The rows of D fall into 3 groups, which share some directions, and each row is roughly a mix of its group's hidden directions.
D, 149 rows:
[[-62 -10 -47   8   6   2  25  13  44 -28   1  -5  16]
 [ 33 -37  -1 -30  38  57 -28 -28  12  -9 -11  -5   9]
 [-44  22 -16  41 -13 -41  -3  27 -28 -45 -12  -1 -11]
 [ 41 -24  26 -25  27  40   5 -31  35   9   2  31  31]
 [ 24 -25  -5   5 -13 -38 -18 -50  44 -28 -14  12  36]
 [ 47 -22  -9 -42   4 -10  -5 -45  33  28  -3  19  33]
 [  3 -14   2  35 -28 -53 -25  -1  38 -52   0   2  16]
 [  0 -23  49 -12  -2  65 -29  29   3 -28   5  15  -6]
 [  8  19  -4   1  16  -4  66  11   7 -14  41  53  14]
 [-10   5 -14 -28   3 -59  10 -63  -8  31 -13  11  -4]
 [ 75 -20  17 -20  18 -20  -3 -20 -16  28  30   8 -11]
 [  8   8  -2 -17  -5 -30 -36  18  15 -41  15  18  67]
 [  0   7  58   4  -4  22 -16  70 -19  -3 -14 -12 -15]
 [-33 -21 -26  23  11  58  34 -16  23   4 -30   1 -31]
 [ -6  52 -30   3   4 -16  -8  19 -14  45  25 -50 -20]
 [ -9  51 -18  13  12 -67  23  31   7 -13   1 -16  15]
 [-46  44 -29   9  -1 -43  14  19 -19 -11  11   5 -46]
 [-12 -36 -18 -14   1  61  19 -21  24  46  14  16  22]
 [  5 -37 -10 -27  14  26  37  15  66 -10  27  14   3]
 [-24 -13  36  12 -33  -9 -34 -18 -39 -34 -43 -22  17]
 [ 13 -42  -1 -41  19 -10  21 -49   9  36   4  42  -4]
 [ 42 -25  30  -5   0 -32  31 -36  -7  27   4  48 -20]
 [-55   2   2  43   4  19  38  24 -12 -32   0  11 -38]
 [ 20   1  10 -31  27  49 -31  49  -3  20  32 -23  13]
 [ 19 -40   5 -52  24  25 -10 -53  -2  21  -6  24  10]
 [-40 -19 -56  -6   2   9   6  -6  55 -36  -9  19   1]
 [-12   8  21  20 -32 -35 -41  -1 -33 -21 -49 -34   3]
 [ 50  58  -9 -21  21  19 -14 -18  27  13 -31 -19 -10]
 [ -5 -13  57  35 -28  -1  13  -4 -28 -31 -17  43 -22]
 [ 38   7 -24   2   4 -62  26 -26  20  -2  -6  41  26]
 [-36  -9 -24  13  22  65  30  15  26 -19   3  -2 -34]
 [  7 -53  16  12  -2  54   1  33  15 -38  16  27 -12]
 [ 15 -61  -2   5   1  51  17 -14  30   8  13  42   7]
 [-13 -13  50  29  -4 -15  16  69   0 -14  10  20  22]
 [-39   3 -17  17  10  60  -2  45  24 -23   6 -32  11]
 [  7  26 -24 -54  10  37 -22 -38  -1  -8 -24 -10 -42]
 [ 26  39  12 -19   2 -52 -23  37 -20  11  20  11  41]
 [ -6  -3   6 -10 -19 -53  39   3 -62  10  11   4 -32]
 [ 17 -28   7 -32  18  63 -17 -15  21  44  18 -20  -6]
 [ 23  26 -19  17   9 -74  31 -24  19  10 -16   4  21]
 [ -8  41  20 -11   7 -24 -24  12  29 -46 -13   7  57]
 [-41  -9  15  39 -31   2 -28  23 -27 -51   0  28 -16]
 [-60  35 -26  13 -17 -36  11  11  -9 -48  -7   8  12]
 [-21  12  22  -1 -22 -55  45  26   0  -8  22  34  32]
 [-20  -1  27  43 -22  10 -26  27   8 -57 -19 -27  27]
 [ -7 -13  54 -10 -27  -3 -30 -28 -59   3  -2  13 -27]
 [-20  49  -4   9 -16 -44 -20 -22 -24  23 -35 -42  -5]
 [-15 -33   9 -27  13  80  19  13   6  19  14  14   7]
 [-22  24  14 -17 -25 -59 -23 -25 -50   7 -12  -7 -25]
 [ 28  28 -55 -22  28 -44  13 -14 -16  22  13  15 -27]
 [ 18  28 -37 -11   4 -58  -8 -54   3  18  -9 -12  24]
 [ 62 -24  -8 -23   9 -44  -8 -37 -10  -2  17  26  21]
 [-56  31   0  25 -19  18  23  30   6 -51  -9  10  19]
 [-23  45  29   9 -33   2 -13  42 -24 -50   2  -1  22]
 [-44 -25  32  20  -9  47  -4  23   0  -1 -15 -46 -30]
 [-49  33  20  19 -25 -55  27  12 -27  21  -9  -5  10]
 [-38 -17   5   2  -5  28 -23  39   6 -34 -10 -64  -9]
 [-10 -28   6 -20   0  82 -16  -3  -1  25  20 -23 -14]
 [-26   1 -38  21 -13 -34   7 -31  30 -45 -28  22  32]
 [ 48  23 -24  15  21 -22  33  11  49  40  15   1 -11]
 [-43   6 -17   8 -20  49 -21 -15  26 -30 -41   5  33]
 [-16  37  12   8 -16 -47  -9  34 -36 -28 -11 -47   9]
 [  3  -1  10 -62   7  39 -40 -18 -23   9  25  -5  37]
 [ 49   9 -19  -8  11 -63 -26  -7  32  11  21   0  29]
 [  4  -1 -36 -29  37  36 -21  36  18 -21  39  -9  32]
 [ 26 -47   5 -34  11  11 -27 -50   9  -8  -6  19  45]
 [ 58 -45  16 -22   4   5   0 -18  -2  37  26  31  23]
 [ -1   7  25  19 -41 -48 -12 -19 -45  10 -14 -11 -46]
 [-49  24  -2   1 -19  -2 -43  41 -29 -25  12 -41  -1]
 [ 35  71 -30   2 -18  20  -2  32   4  17  21 -16 -11]
 [-39  -1   6  17  -7  29  -2  51  -7 -65  13 -14  -3]
 [ 23 -24  -7 -38  26  36  -9 -30  24  57  19 -15  -9]
 [-53  31 -40   6  11  26   9  33  -7   2   0 -45 -25]
 [ 48   2 -16 -34  28  -5  11  -4  12  61  31  15  18]
 [ 40 -40  14 -36   3 -29  29 -19  23 -16  20  26  38]
 [ 34 -45   5 -23  22  35   3 -30  36  38  12   7  29]
 [-48  15 -18  27   4  34  14  25  30  -7 -37 -44 -12]
 [ -1  10 -59 -41   9  -1 -29 -45  24  29   2  14  16]
 [-54  -8  -1  10 -10  26  -9  46  17 -29  -1 -52  14]
 [ 45 -21  30 -21   8  11  -6  36 -40  49  21  -9 -17]
 [ 24  36 -23 -31  19 -55 -19 -17  -2 -26  25  -6  37]
 [-43  45   6  10 -10   1 -26  50 -17 -11 -15 -45 -10]
 [ 27  24  -9 -17  29  28 -23 -34  24  54  21 -34   1]
 [ 28  27 -23 -25  14 -45  23  21  25  17  25 -21  48]
 [-12  57 -12  14   6 -20 -34   5 -21 -14 -25 -58   5]
 [-20  31 -15  14 -22 -73  -6  -2   4 -36  -5   5  33]
 [-42  40 -20  10 -26 -23 -41 -19 -20  -9 -30 -40  -1]
 [ 12  43 -29  -6  27  -7   8  -4   5  58 -17 -51  -5]
 [  1 -39  16  15  -8 -27  26  16  -3 -44  -2  61  27]
 [ 34 -44  10 -19  20  18  32  26  42  -1  46  12   5]
 [ 50 -27  41  -9  -9 -11 -43 -18 -36  14 -17 -16 -24]
 [ -7   7  28  34 -17 -18  -7  55 -13 -44   0   7  47]
 [ -8  47 -39  16  31   4  -8 -22  15   3 -28 -51 -31]
 [-39  42 -39  -3   0 -19 -30  27   6 -25  -3 -31  41]
 [-46  12  11  10 -39 -19 -28  14 -35 -50 -27  -6 -14]
 [-41  31   2 -12 -13   1 -47   0 -31   9   1 -57 -24]
 [  4 -60  39   2   7  24  27  13  11  -2   6  43  36]
 [ 19 -48  -1 -13  23  63  32   3   5  33   5  19  -9]
 [-38 -14   6  15 -25 -22  33  40 -35 -43  -9  19 -29]
 [-27  51 -10 -10  -9  -4 -43   4 -39   0  -4 -53 -13]
 [-31  44  -3  21  -3  13 -21  -5 -18  -6 -30 -69   4]
 [ 43  35 -24  -6  32 -37 -23 -49  18  -7  12 -21  -3]
 [-64   8  -8   6 -18  43 -26   8  -1 -46 -14 -15 -17]
 [ 20 -32  -3 -32  20  36  32  12 -20  25  29  54  -2]
 [ 53 -24  36  -7   5 -13  24 -24 -11  33  23  47  -8]
 [-37 -53  38  -2  -5  48  22  16 -13  -7   3  29 -17]
 [ 32  12 -20 -34  10 -34 -22 -26   4  55  -3 -35  27]
 [ 41  60  17  19 -20 -36 -13  12 -28   1  -4  30  22]
 [ 20 -14 -34 -21  22 -13  17 -36  34 -20  15  35  51]
 [-28 -41  34  13  -3  55  21  41  -1 -11  10  15 -26]
 [ 38 -13  34 -30   1  29 -37  12  -7  49  32  -3  25]
 [-10   6 -25 -30   5  -2 -57 -32 -27  17 -21 -51  -4]
 [ 56 -10  10 -26  -1 -36   7 -29  29  53  -6   5  15]
 [ -4  63 -30  -7  -3  -8 -22   8 -16  24   9 -48 -36]
 [ 41   0  29 -18  13  40 -36 -20  -1  49  21 -22 -18]
 [ 50 -10  24  31   3 -13  45   0  18 -11 -13  54 -12]
 [  6 -29   1  -7  -1  51  10 -18   6  78  -2  -3   8]
 [-24  -3  24  44 -13  -1  19  70  -5 -35   8  11 -12]
 [ 13   3 -12  15 -21 -71 -17 -21  13 -39  -8  15  36]
 [  2 -16  53  28 -27 -38 -14   3 -60 -14  -3   8  -7]
 [-28  -3  -6   1 -45 -45 -14 -35   0 -22  -6  29  49]
 [ 33 -15  14 -30  11  37 -25   2 -39  46  23 -26 -27]
 [ 65  16   0  -1  16 -33  -4  -2 -14  56  25  13   3]
 [  1   9 -44  14  -5 -28   5 -36  24 -20 -27  63   3]
 [ -3  47 -26 -32  -9 -32 -27 -49 -18  34 -18   0  12]
 [-27  45  21  -6  -2  -9 -47   0 -15   4 -24 -61  -5]
 [ 50   3 -25 -38  50   3   5 -37  18  12  19   0  26]
 [-41 -34  21  13  -7  73  18 -10  -4  -4 -19 -14 -14]
 [-14 -32  14  24 -15  39  34  47   1 -22  20  35 -28]
 [ 31 -30   8 -15  -2  70 -19  28  19 -17  26  20 -11]
 [ 48 -41  56  21  -7  16  21 -14  10  20 -13  30  -7]
 [ 37   0 -29 -32   9 -43 -18 -49  18  33  14   2  25]
 [ 19 -30 -32 -30  42  24   7 -35  13  49  16 -10 -17]
 [-41  30 -22  -9 -30 -10 -41  15   3 -39   3   0  50]
 [ 36 -16 -21   0  -3 -17  12 -25  45 -14  -9  58  37]
 [ 27  29 -15 -13 -23 -63 -28 -33  -4  13 -14  35  11]
 [ 49 -35  29  -2   5   7  -2 -42  -7  52  -2  27 -15]
 [ 10   2 -36   1   5 -49  33 -26  45  33 -15  30  -9]
 [-33  12   9  -1 -25 -52 -16   2 -42 -51 -17  22  -4]
 [ 10  -8  20  23  18  25  -8  55  41  29  28 -37 -16]
 [-10  11  26  32 -14 -50  32  31 -32 -44  11  19   2]
 [ 21  19   8 -19  11  15 -35  23 -31  55  11 -50 -13]
 [ 20   8 -32 -13  17  44  36 -47  16  37 -13  -2 -27]
 [-58  48 -19 -12   2  -8  16  43 -20   3   9 -36   4]
 [ 56  19 -20 -16  31 -39  -4 -36   8  34   5 -14  25]
 [-58  56 -32  13 -13 -26 -13  26 -14  -1   6 -21   8]
 [  4   8 -23  18 -12 -60   2 -59  -3 -29 -32   8  -6]
 [-22  34   8  26  -3  19 -11  63 -11   1  15 -44 -30]
 [ 56   9  -8 -26   3 -21 -25 -12  48  39  27  -2  19]]

Here is one row of each group, with its name. Which group are the others in?
[-57  51 -30   0  -6 -17 -19   9  -4 -35 -11 -34   8] | (16)
[-42  20   5  51 -29 -24  14  33  -4 -38 -12 -13 -28] | (105)
[ -4   7  44  21 -12 -20  42  31 -15  15  47  40   3] | (103)

[ 49 -27  25   2   9 -17  42 -30   7  29   2  44 -19] | (103)
[ -1 -25   9 -26   4  -3   7 -62 -22  48  19  38 -14] | (103)
[ 42 -28   8  -9   3 -31 -20 -22  29 -31  -8  32  51] | (105)
[-22   3 -38 -14  25  21  18  68   6  -1  34 -10  24] | (16)
[ 44 -28  21 -22  -7  -2  -9 -50   8  44  -3  41 -11] | (103)
[-26 -15 -55  -9  13   7  17 -45  40   3  -7  41  16] | (103)
[ 12 -14 -16   7  11  28  32 -32  12  76   4 -11 -20] | (16)
[-10 -55  -2 -21   4  10  43 -30  -7  14  10  56 -11] | (105)
[ 42 -19   5 -33  29  24   9  18   8  51  36  22  23] | (105)
[ 37 -33 -11 -20  20  23  39 -11  20  44  27  38   6] | (105)
[  2  36   7 -37  14  -4 -14  29 -44  42  17 -46   1] | (16)
